One vector is turned by the same rotation once a step. Each row is the vector after some number of steps, and that number follows the row.
The counts run from 0 to 538.
[ 10.9   9.4 -27.1  -2.7   6.0   2.0 -28.4   4.1 -12.2   1.6  16.6  33.7
  13.7   7.3 -23.6  27.4 -16.9  -9.2   6.4 -33.2  -6.1  -6.3   6.8   6.3
  29.4   4.3  11.3  25.0   7.8 -18.3  43.5  -7.3   2.1 -13.0   3.2 -17.1
   5.7 -36.7  -6.6   3.8  13.7  18.4   6.6   0.1  -5.5 -26.6] : 274
[-29.3  -9.3   6.4   2.9 -15.7   9.0   7.7 -26.1   0.1  -4.7  21.0  15.0
  12.7 -10.8   4.8   5.7  21.8 -19.2   6.9 -29.1   9.4  29.2 -22.8 -14.5
   6.2  -3.3  22.4   2.1  -7.1 -13.3  17.8  10.7   8.9  -1.5 -26.0   9.6
  10.8  -5.8   3.4 -35.0 -34.6 -10.1  15.0   1.3  50.8   4.1] : 179
[ 10.5  -2.7 -10.9  10.2  18.2 -19.3 -29.3  21.7  23.4   4.0  11.9  11.2
 -10.5  18.3 -17.5  -0.1 -29.3   7.6  -1.4  31.4 -16.4  21.3  30.0   7.7
 -15.0  -7.1 -10.8  13.9   2.3 -15.6   2.8  -8.3   7.0  11.2  25.1  -9.2
  -9.6  -0.5   3.7  22.1  33.1  29.4 -14.3 -10.5 -55.6  10.5] : 308
[ -6.3 -26.2 -34.8  25.3 -44.1  -9.3   6.0 -20.3  30.8 -38.8  10.5 -11.7
 -14.3   3.4   1.9  13.7  17.7   8.8  -8.8  -1.6 -20.0 -16.6 -21.7  -8.9
  12.7  -7.4 -10.5  13.0  18.0  -2.0   7.8  27.8 -14.6 -11.9 -10.2   3.6
  -1.5  26.3  -2.2   3.4 -20.5  -1.2  27.0  -8.9   9.0  12.9] : 375
[-16.6   5.9  26.7   3.8   9.2  17.4 -13.5  -7.4 -19.0  20.4   4.9  13.5
   6.1 -23.7  -9.6 -16.2 -14.8  -2.4  -9.1  -8.5 -11.2  -4.6  29.1   5.4
   6.6   6.8  24.3  19.7 -48.8  -4.1  15.5 -15.0  74.1  17.9  -6.0  -1.9
   0.3   9.1 -11.8  -6.2   6.3  10.2   1.9  10.5  -1.7  10.1] : 217
[  9.6   3.1 -26.7  -7.2   3.6   0.3 -21.8   2.3 -13.0  -0.9  13.8  33.1
   6.5   8.2 -38.9  20.0 -22.7 -14.6  12.1 -15.0 -16.3  -2.6   6.8  12.2
  30.6  -1.5   4.4  30.0 -10.0 -16.7  38.8  -1.9  -2.8   2.7   3.3 -23.8
  -5.4 -43.7 -12.1  18.0  20.7  13.5  18.7  -1.0 -10.6 -17.6] : 273
[-25.3  -9.5   1.5   8.3   1.8   5.8 -39.6 -16.8   7.6   3.4  -7.7  38.0
 -14.4  -0.6  18.8 -29.1 -17.1   4.0  13.4  -1.0   5.7  12.9 -15.6   5.7
  -8.7 -38.3  -5.0 -14.4  15.1 -12.4  -6.1  28.3  20.8   9.4 -14.1  24.0
  15.1  40.2   0.7   1.2  -3.4   2.4 -33.5  14.0  14.4  -5.9] : 138
[-11.0 -22.5  15.2   6.7 -41.1 -19.1 -23.5 -38.2 -25.4  13.0   8.9   9.5
 -41.0  11.0 -13.7  -4.0  -3.5  -8.3   8.8 -12.1 -10.9   8.6  13.9  -7.7
  -2.0 -29.0  18.0  -6.9 -24.3 -21.3   1.1 -15.4  24.4  21.8   6.7  -5.6
  -3.6  13.5 -26.3  15.6  13.4  19.8  15.2  -3.8   9.4 -18.4] : 158
[  0.0 -33.5 -20.7   5.9   6.3 -14.5 -26.6 -31.8  -7.2  -7.0  -5.0   6.9
 -25.4  -9.6  19.4  17.7 -24.8  11.8  -0.4  11.8 -50.2  32.0  -6.4 -21.5
  -8.8 -20.5  -2.1  -1.0   1.8 -32.6   5.6  25.0 -17.1   4.5   1.6 -12.2
 -14.2   3.4   1.3  20.3  18.9  -6.5  26.0 -20.4  18.1   7.1] : 350
[-12.0 -18.0  13.8  18.9  -0.6 -28.2  -6.3 -16.1  43.8   4.3  -1.7   6.6
  -0.8  12.1  14.3 -19.5   6.2  -6.6   3.6   8.9  17.9  24.7  -6.9   5.4
 -24.2 -26.8  21.6  13.0  37.9  10.4  10.0  29.6  -7.8   4.0  -2.6  -3.6
 -17.0  -5.6  -2.2 -21.1 -16.2  12.9  16.3 -39.2  19.4  -2.6] : 118
[ 14.9 -38.0  22.3 -11.3   6.8  12.8 -39.4 -25.0 -21.7   2.8  10.9  -3.6
 -14.5  -1.0  -8.0  25.3  -4.3   7.4  17.5 -17.5  -4.8   6.3   8.1 -16.3
  -7.0  10.0   4.6  23.7 -43.7 -27.8 -22.8 -24.3  -1.0 -21.8   4.0 -20.5
 -15.4 -14.3 -22.9 -11.2  11.2   8.0  -2.5   3.5   2.1  20.1] : 530
[-21.0   3.2  30.3   9.6 -31.9 -22.5  16.1   9.9  -8.1   3.7  26.3 -12.0
 -18.4  11.3 -16.3   0.4  14.8  -0.6   5.9 -17.0  -2.3  -2.8  26.4  -1.6
   5.5  10.1  -8.8  -7.3 -45.7  -2.6  17.5 -44.8   8.4  27.0   8.7  -2.4
   0.7  20.9  -9.2   2.3   2.1  14.3  13.9  15.1 -14.8  13.4] : 188
[ -5.6  -9.2  28.6  -4.5 -32.7 -16.4   3.8  24.4  17.7  -1.8  18.3   0.6
   6.5  27.9 -32.2  -6.9  22.9  -9.3  19.5 -17.1  36.2  -9.8   7.1  37.4
  26.8  12.2 -20.0  12.3 -16.1  12.0  26.8 -28.6 -15.4  16.4  11.8  -3.3
 -17.4 -17.3  -8.2  -9.5  -5.5  13.1  -2.3   6.7 -15.0  -2.1] : 477
[-15.5 -22.8  30.6   5.1  -8.9 -40.9   6.6   9.0 -24.4  11.1 -24.7  -8.5
  -5.9 -40.0  25.8 -11.2  11.1  14.2   0.6  -1.3  -3.0 -21.1  10.0   8.2
   7.8  15.3  -1.8 -12.5 -23.0   3.4   6.4 -20.9 -19.5  30.9  18.8   0.8
 -12.9   1.3 -11.4   5.9  -9.2 -19.7  -9.6 -12.8  40.2  17.6] : 439
[-13.1  -3.4 -20.0  11.1 -36.6 -36.1   2.9 -12.1  13.0  -5.5  22.1  -3.0
 -32.8  10.5  11.9  -8.9  -7.5   1.9 -15.8  27.0 -29.0  31.0  -0.1   0.7
   6.8 -11.8   4.3 -18.9  11.2 -25.3  11.5  -0.1  26.3  22.5   0.7  -0.2
  -5.9  25.5  20.5  28.3  14.4  19.6  21.6   0.3 -21.8  -2.3] : 368
[  7.8 -27.4  27.8  15.8  -4.9  -3.8 -20.4 -11.7  -0.8 -13.1   7.1  13.9
 -10.3 -10.7  10.3  23.4  11.6   1.4  15.6 -34.7  19.2 -20.7  -6.9   4.2
 -20.0 -16.3   4.9   6.1  19.9  15.8   7.0   5.7   5.7 -19.8  30.6  10.2
  14.1  19.2 -48.3 -25.8  -9.3  16.8 -17.5 -29.9  17.7 -11.1] : 125
[-16.6  -2.0   2.6  25.3 -10.0 -15.4 -19.1  22.8  -2.6  23.1  11.5   7.4
  -4.7   0.4  20.2   1.0  10.6  10.2 -21.7  -8.5   5.2 -33.9  18.3  13.3
  22.1  34.9  -0.7 -18.2  -6.1 -23.1  -4.1 -25.2 -15.9  -1.7   5.8  12.8
   5.1  18.6  25.7  -9.3 -11.8  -7.5 -54.7  37.1  18.5   2.4] : 456
[-30.1  -6.2  23.2  40.8  25.5 -34.6 -13.5   7.2  30.8   3.2   3.6  -9.0
 -11.7 -21.1  28.8 -28.3 -14.0   7.5  -3.4  13.4   7.3  29.1   5.9   8.3
 -24.5  -4.7   2.6 -19.9  37.9  -0.3   5.5   5.9  -8.2  22.0  11.7   8.0
   0.9  21.5  13.7 -10.5  -9.4   4.9 -16.7 -17.8  -0.9  13.6] : 114
[ -5.9  21.0 -30.5   5.4   1.0  -2.0 -11.0  22.9  22.3  -8.8  -3.8  23.5
   5.6   2.3 -22.7  -7.6 -21.9   6.7  -5.1  29.5 -36.8 -13.3  17.3   0.9
  14.0 -11.5 -12.5  18.4 -17.3   5.2  24.1  20.5  27.4  15.3   6.5  11.2
   2.1   5.5  -3.5  41.4  21.2  20.7   8.2  -0.8 -29.3  17.5] : 20
[-21.2  19.2   8.4   6.7 -12.1 -27.6  27.6  26.2  40.0  -8.2  -0.1   1.1
   8.4   5.1  35.8 -14.4  27.9  14.5 -11.5  16.5  16.2   4.0   2.4   1.5
  -8.9  -1.7   1.5 -11.2  26.6  25.0  12.8   8.6   3.5  13.2  -5.8  28.4
   6.2  35.3  15.0 -10.6 -22.3   3.3  -8.8  -3.2   3.8  29.2] : 401
[  5.0   2.0 -12.8   3.9  10.5   6.1 -15.0  31.6  17.3 -22.2  26.5  -5.5
  15.4  -8.1 -11.7  14.3 -11.8  18.0  -2.5  21.6   0.4  11.7 -11.1  25.5
  20.9  34.1 -35.6   5.4  -9.5 -10.5  -9.4  -7.7  -7.8  -0.1  -4.4   2.2
  -6.9  -4.5  43.1  -9.6  -5.6  -3.3 -35.5  29.5 -31.0  19.8] : 283
[ -4.5  -9.6  -5.6   7.7 -30.4  -7.7 -20.9   6.3  -0.4  16.4   1.5  21.6
  -8.3  30.5  19.3  -0.7  14.9   6.3 -14.0 -31.7   9.3 -53.3  32.0  14.5
  37.8  21.6   7.8   2.0   3.3 -15.1  14.7 -22.1 -18.7 -25.0  -8.4  -3.1
   2.7  20.1   2.8  -2.8  -3.0   3.2 -19.7  24.8  13.1  -9.4] : 454
[ 11.9   6.0 -19.4   0.9  16.2 -16.9 -27.0  14.7  42.1   2.4  10.3  15.8
  -3.8  36.2  -9.9   2.0 -18.6   4.1  -1.4  23.6  -6.9  23.0  26.1  -0.6
 -12.9 -13.0   4.2  18.3  17.4 -11.1   7.7   3.2   4.8  -4.0  10.7  -8.3
 -11.9 -10.8   4.4  10.9  27.9  36.4  -0.9  -9.7 -49.8   7.6] : 309
[-32.3 -17.6   5.4   7.3  -7.6  -2.1 -16.7 -10.4  13.1   9.0  -5.1  16.7
  13.9   1.0  -5.5 -30.2 -10.9 -15.3  11.2 -21.0  -8.6   4.0   3.2  17.4
  30.9  -2.7  -4.9  14.2  -5.6  -9.1  39.9  19.6 -40.7  18.7 -22.4 -14.0
 -21.6 -18.6   7.3  -4.9 -16.3 -21.6  28.0  -2.0  35.6   2.0] : 465
[-35.8  -9.9  -0.4  19.5 -23.2 -22.0 -16.4   1.9   3.6 -12.3   1.9   0.1
 -18.3  15.0  -0.6 -13.6  -2.6  10.1  13.2 -10.6 -18.5   0.6  14.8 -20.5
   9.0 -10.1 -30.9 -17.7 -29.9 -23.0   3.4  -8.1 -39.9  17.5 -13.1   4.8
   6.3  36.8   9.8  20.8  -7.1 -19.2  -2.3  27.8   5.6  23.3] : 170
[-27.5   3.1  10.8  35.5 -10.1 -14.1 -30.6  14.2  10.8  12.4   6.1  12.3
  -1.7  12.6 -40.2 -34.5 -26.0  -9.0   9.7  -6.8   4.8 -13.3  18.0  23.5
  18.1  -1.0 -12.9   4.9 -12.4   0.0  24.7 -13.5  -7.6  30.9  10.4  -6.8
  -2.4   2.4  -0.2  23.0   3.2  15.4 -11.2   7.0 -30.9  -4.5] : 482
[ -9.1 -12.4  -0.7  13.2 -44.6  -7.4 -15.9 -22.7  -9.2   5.7  24.5  18.6
 -28.7  14.5  -1.5  10.2  23.5  -3.7  -3.1  -8.8  16.2  -7.3  -6.3  -1.0
  -3.3  -0.5  25.6 -11.0 -16.2 -23.3 -24.2 -15.6  34.3  -4.3   0.3  25.4
  20.6  23.5   5.2 -10.2 -13.0  17.4 -39.9  21.9  18.9 -17.7] : 162
[-10.0   6.6 -22.1  12.5  14.5 -42.0 -13.9  32.4   5.9  -1.6 -19.0   5.8
  -2.8 -23.6  33.8   0.7  -3.5  28.7 -13.2  34.7 -16.3 -17.5  10.7  -1.0
   4.8  21.8   3.1 -13.9  24.4  -9.0 -10.6  -1.8 -19.0   2.9  16.6   9.5
  -0.1  -1.2  16.6  23.6  13.8   0.5 -44.1   1.3   3.7  15.4] : 54
[  3.9 -19.8   9.3   9.3 -15.0  -8.7  11.5 -17.4  15.5  17.1  -2.2   9.2
  -4.7   4.9  22.5  12.1  27.0  -2.0 -21.1  -5.0 -10.6 -26.6  23.6 -14.3
 -11.5  -5.7  40.9  21.4   4.8  16.0  18.4  11.9  18.5 -17.5  13.8   0.5
  -3.6   8.1 -34.1 -20.0 -11.2  13.1  22.7 -35.9  41.8   8.3] : 412
[-20.1 -25.9  19.4  26.3   0.9 -30.3 -11.9 -14.2  40.4   9.2   1.0 -14.4
 -18.1   0.1   4.6 -32.7  -7.7   1.0  -2.6  35.9  -6.7  30.2   2.9  10.7
 -21.0 -18.5   4.8  -0.4  14.8   2.1  -2.8  13.9 -12.0  27.7  12.1 -12.1
 -27.5   4.5   5.9  -7.7  -5.4   5.9  12.0 -28.3  -4.0  11.9] : 116
[ -0.7 -25.7  37.0  -0.7 -10.9  -3.0  -2.0  -9.4   0.6  20.4  23.5  -3.1
   8.7   4.0   3.9   6.3  15.5 -16.7  -7.3 -37.2  27.8  -8.5   8.1  20.8
  25.0  35.0  23.4  19.5   0.9  -5.8  27.5 -26.6  -1.8 -12.8   2.6 -14.1
 -15.8 -19.7  -6.3 -39.7 -16.4   8.0  11.1  -8.3  19.1  -9.3] : 472
[ 28.4 -31.9 -19.0  -0.2 -26.3 -23.3 -23.3 -11.3   1.5 -16.3  11.7  -7.9
 -36.3   8.3  15.4  12.9  -2.4  26.3  -3.3  23.6  -8.1  -9.0  -0.1   3.1
  -5.7   6.7  -0.8   9.7   7.6 -12.6 -34.7 -15.6  19.4 -12.1   4.6  -5.8
 -11.5  23.6   1.1  15.3  23.6  23.7 -13.6   3.0 -35.3   8.3] : 338
[  6.8   9.3  -4.3  17.6  27.5 -21.8 -27.5  27.2   8.0   1.4  19.2   7.8
  -9.0  -2.6 -18.3  11.2 -26.8   5.6   0.2  28.4  -9.1  17.0  20.0   5.9
 -15.6   0.2 -14.2   0.3   2.5 -13.2   0.6  -9.2  16.4  15.0  37.8   3.6
   1.0   3.0  -1.0  18.2  26.9  26.9 -29.4  -4.9 -51.0   5.4] : 307
[-11.8   1.3  22.6 -11.7 -12.9  -4.3  -5.9  26.5  -3.8  10.4 -11.1  32.4
  -1.5  -0.2   5.4   0.2  -0.6  15.5   0.4  11.5 -10.3 -23.5  18.9  17.5
   3.2 -16.7 -26.2 -16.8 -33.7  13.8  12.2   4.1  13.7  28.1  23.5  34.9
   0.6  37.6 -21.7  20.1  14.2  -2.2 -33.8  12.8  11.8  14.8] : 421
[ -4.8 -13.2  35.0   4.3 -14.7  -5.7   2.8   0.2  -1.6  15.1  26.1  -5.6
   8.0  -6.8  -1.4  10.3  21.2 -12.7  -2.7 -29.9  35.7  -2.6   1.6  26.8
  17.7  43.3  23.0   6.9   0.5   2.2  18.5 -30.1   6.8  -7.3   5.9  -1.8
  -7.3 -25.3  -1.9 -39.1 -24.2  15.4  -9.6  -1.9  26.2 -13.2] : 473
[ 31.6  -9.3 -21.6 -41.7 -25.7  -7.9   4.0  -2.4  15.9  -3.8  -0.8  21.6
  -2.3   8.5   9.2  -4.5  11.4  11.4  -2.2  20.3   0.7 -17.3   0.0  28.0
  26.7   5.5  17.1  27.9   9.6  12.2   4.6   4.7  53.5  -7.6  -2.8  -5.6
 -21.0 -15.9 -11.9  12.4  21.7  27.4   5.5  -9.5  -9.0  -3.8] : 45
[-12.6  -4.5  23.0  -4.3   3.5  -0.9  19.2  15.7  32.3  -2.3  11.0  -7.0
  22.3  18.9 -11.6  11.5  35.3   1.0   1.0  -0.6   0.4   4.3  31.0 -20.2
 -12.1  -0.5  -6.6  24.1 -50.5   8.0  10.8  -7.6 -27.8  -2.0  -6.4  -2.4
 -16.9 -10.5  -7.7 -22.4 -18.6  -9.4  18.7   2.5  12.2  48.4] : 207
[-11.4   9.8  14.7   4.9   1.2 -25.4  25.6  19.3  19.1   0.9  23.7   3.6
   3.1   3.0  21.4  43.3  21.0  -1.9 -17.1   0.1 -16.0  30.4   9.4 -22.4
 -20.5  -5.7   8.2 -23.2  11.0  -2.9  32.5   4.2 -15.3   1.7  33.5  23.4
  12.5   7.0  -6.5 -14.3  -8.6   7.3   6.0 -25.6  28.6   9.6] : 383
[-16.4  -5.5  38.5  14.2  42.1   3.6 -20.7  17.5   4.1  -1.1  -0.7   8.3
  24.8 -12.6   3.5   5.0  -6.9   2.7  24.0 -34.6  23.5   6.6   9.5  -5.5
  -8.3  10.8 -14.2  11.8  -3.2   6.2  23.0  -8.8 -44.2  -6.7   6.8   1.4
   7.0  -9.9 -16.8 -28.3 -16.5  -8.5 -19.9 -11.2  11.2  21.6] : 497
